[[137 134 140]
 [113 132 106]
 [117 110 125]]
->
[[113 132 106]
 [117 110 125]]

[[121 129 134 138 121]
 [129 132 123 135 146]
 [141 130 101 112 114]
 [135 131 111 132 127]]
->
[[129 132 123]
 [141 130 101]]

[[121 129 153]
 [151 146 154]
 [124 134 134]
 [141 137 124]]
->
[[151 146 154]
 [124 134 134]]

[[104 124 144 132]
 [115 120 140 130]
 [114 101 152 130]
 [115 113 144 130]]
->
[[115 120 140]
 [114 101 152]]

[[123 130 129 137]
 [129  99 132 108]
 [108 147 134 129]]
->
[[129  99 132]
 [108 147 134]]

[[111 128 137 112 130]
 [132 141 104 126 139]
 [114 129 131 124 117]]
->
[[132 141 104]
 [114 129 131]]

[[129 131 127 115 120]
 [127 118 127 105 112]
 [119 121 131 117 114]
 [119 135 125 128 123]
 [126 128 140 124 119]]
->
[[127 118 127]
 [119 121 131]]

[[155 122 121 138]
 [152 122 121 133]
 [133 104 155 129]]
->
[[152 122 121]
 [133 104 155]]
---
[[135 131 113 125 153 134]
 [118 118 140 134 106 123]
 [132 145 141 121 116 124]]
->
[[132 145 141 121 116 124]
 [118 118 140 134 106 123]
 [135 131 113 125 153 134]]

[[124 113 117 140 132 118 144]
 [126 118 121 136 131 121 139]
 [123 108 113 144 133 114 150]]
->
[[126 118 121 136 131 121 139]
 [124 113 117 140 132 118 144]
 [123 108 113 144 133 114 150]]

[[128 144 142 114 146 144 144]
 [105 133 130 147 134 132 132]
 [107 150 150 130 148 149 149]
 [148 123 127 108 123 125 124]]
->
[[107 150 150 130 148 149 149]
 [128 144 142 114 146 144 144]
 [105 133 130 147 134 132 132]
 [148 123 127 108 123 125 124]]

[[124 125 132 116 129 130 112  99 118]
 [134 111 110 119 154 126 150 117 113]
 [132 146 105 112 135 139 155 113 115]
 [103 132 138 134 120 145 100 127 127]]
->
[[103 132 138 134 120 145 100 127 127]
 [124 125 132 116 129 130 112  99 118]
 [134 111 110 119 154 126 150 117 113]
 [132 146 105 112 135 139 155 113 115]]

[[130 131 127 128 126 128 131 127 129 129 130]
 [135 128 121 128 132 124 134 136 118 133 124]
 [118 126 138 129 128 126 124 123 143 118 135]
 [125 125 126 128 131 134 128 135 124 119 124]
 [154 131 112 121 131 133 142 139 101 144 109]
 [119 129 133 134 125 113 118 115 138 136 142]
 [129 130 120 132 128 118 128 132 122 144 134]
 [132 128 124 125 129 135 130 134 116 125 120]]
->
[[118 126 138 129 128 126 124 123 143 118 135]
 [119 129 133 134 125 113 118 115 138 136 142]
 [130 131 127 128 126 128 131 127 129 129 130]
 [125 125 126 128 131 134 128 135 124 119 124]
 [132 128 124 125 129 135 130 134 116 125 120]
 [135 128 121 128 132 124 134 136 118 133 124]
 [129 130 120 132 128 118 128 132 122 144 134]
 [154 131 112 121 131 133 142 139 101 144 109]]

[[109 129 127 122 135 115 129 152 134 118 120]
 [131 125 136 120 138 104 126 141 143 124 142]
 [152 126 130 124 123 144 137 122 134 128 135]
 [132 126 133 128 136 129 126 122 110 129 125]
 [125 130 124 132 126 128 137 146 137 121 125]
 [126 124 131 130 129 131 129 130 111 129 125]]
->
[[131 125 136 120 138 104 126 141 143 124 142]
 [132 126 133 128 136 129 126 122 110 129 125]
 [126 124 131 130 129 131 129 130 111 129 125]
 [152 126 130 124 123 144 137 122 134 128 135]
 [109 129 127 122 135 115 129 152 134 118 120]
 [125 130 124 132 126 128 137 146 137 121 125]]
